In the rows, 128 means zero.
Each named move below is a turn or a mirror, shown by a few rows before and after it. Which moves, in which order, take the first row of each later pair to the second? The first pair is answered.
move det:
[ 89 153 123 133 134  97 164  97 108 114 165 138 113 121 146] |-> [ 65 106 112 121 137  94 169 120 127 142 159 127 108 133 133]
[117 139 141 119 130  87 148 165  70 148 107  87 101 141 180] |-> [116 144 138 124 131  91 151 162  67 137 110  92 105 140 179]
[116  88 120 114 127 120 119 134 143 155 110 120 125 141 110] |-> [149 159 144 138 131 129 116  94 108 111 122 136 130 121 142]
[137 165 126 138 112 107 147 140 126 121 151 122 118 120 160] |-> [118 119 113 122 106 106 150 166 137 154 146 108 113 127 142]
move bos:
[150 126 127 115 146 138 107  82 100 136  80 142 102 140 138] |-> [134 119 116 106 118 165 124 158 171 146 122 129 174 139 127]
[172 217 160 173 148  88 125  75  25  60 144 131  77 112 175] |-> [142 197 129 143  77 140 165 224 158  84 220 118 211 110 155]
[138 131 134 130 146 151  98  61 123 124 112 173 125 108 122] |-> [123 129 121 116 122 169 110 116 174 134 133 165 183 107 122]
[143 159 135 158 160 108 120  52  71  67 125 135  91 119 176] |-> [117 134 114 133 111 151 150 168 180  90 191 117 207 117 156]
move finu:
[116  83 118 123 125 129 117 122 118 152 101 126 118 115 110] |-> [140 137 136 138 126 128 118  94  91 116 114 140 120 102 134]
[133  53 127 110 127 124 125 156  91 139 137 134 132 191  95] |-> [159  95 139 123 146 144 101  97  69 109 118 182 136 172 106]
[140 113 132  95 172 125 141 115 128 142 110  94 143 122 117] |-> [152 135 136 101 179 122 144  96 115 128 118 102 143 114 130]

Between the rows of a pair lie 2 to 3 moves.
[143 134 162 140  88 154 135 169 148  98 183 123 186  98 173] |-> [145 108 173 148 136 118 108  85  71 102 111 121  77 108 166]  det bos
[146 121 143 154 204 149  85  52  86  92 114 157 116 110 131] |-> [156 149 152 163 191 132  97  63  69  76 140 136 109 115 155]  det finu
[132 165 129 155 145 105 126  95  90 110 127 115  66 135 170] |-> [102 108 106 135 114  97 145 177 140 145 149  75  96 153 153]  finu bos
[130 116 146 149 153 134  99  55  76  92 121 157  82 122 120] |-> [112 116 119 134  93 160 140 178 170 100 207 139 180 119 121]  det finu bos
[124 101 121 130 127  74 158 167  91 136 121  70  37 154 143] |-> [157 192 144 155 114  98 168 153  88  74 173 100  89 127 177]  bos det
[124  97 140 120 152  97  98 118 123 157  71 125  90 135 115] |-> [158 196 160 137 135 123 105 112 121 101 125 150 144 105 150]  bos det
[123  96 107 142 149 112 140 155 148 166 159  81 106 144 139] |-> [150 161 127 167 140 128 139 145 138 129 192  99 130 125 160]  det bos
[115 113 122 119 128 112 129 135  84 158 128 105 106 129 148] |-> [118 127 121 122 112 129 140 164 105 148 160 106 143 123 154]  det bos
[125 108 116 138 115  73 163 124  91 136 110  84  81 157 122] |-> [145 181 130 160  92  95 174 120  96  89 150  97 132 132 147]  bos det
[122  75 119 112 147 128 123 108 128 160  87 130  99 128 101] |-> [162 169 141 140 136 145 127  92 110  98 125 160 137 100 133]  bos det
[113  98 109 140 135 106 150 146 141 137 155 117 102 160 122] |-> [121 115 114 136 136 148 131 135 169 128 157 160 156 137 107]  finu det bos
[161 181 144 146 133 147 136  84 110  83 138 143 138 104 151] |-> [141 162 125 130 102 155 157 148 150  94 170 125 181 112 141]  bos finu det
[132 145 131 129 135 153 115  97 126 117 121 158 145 114 118] |-> [130 157 127 132 110 140 141 137 139 107 152 132 156 118 137]  bos finu
[148 123 132 150 146 138  99  89  96 121 100 131  77 144 108] |-> [115  87 111 124 120 160 115 168 165 146 125 118 135 147  91]  det bos
[142 116 160 158 104 103 142 177  99 122 184  87 139 123 194] |-> [141  98 162 161 126  91 133 142  68 127 152  88  97 132 190]  det bos
[116  96 112 114 147 138 106 136 159 136 114 147 144 129 106] |-> [134 126 124 130 163 130 102  98 121 113 104 164 115 126 119]  bos det
[ 99 112 110 121  93 119 156 215 169 144 172  93 166 145 139] |-> [ 89  78 103 109 107 108 145 208 159 156 146  87 136 159 129]  bos det bos
[100 126 123 107 137 167 119 102 168 149 116 150 153 122 122] |-> [111 122 128 120 156 135 113  77 122 143  87 133  90 136 127]  finu det bos
[146 156 140 124 126 161 150 103 128  99 141 160 146 103 124] |-> [123  96 119 109 129 159 143 115 151 146 117 160 138 116  94]  det finu det
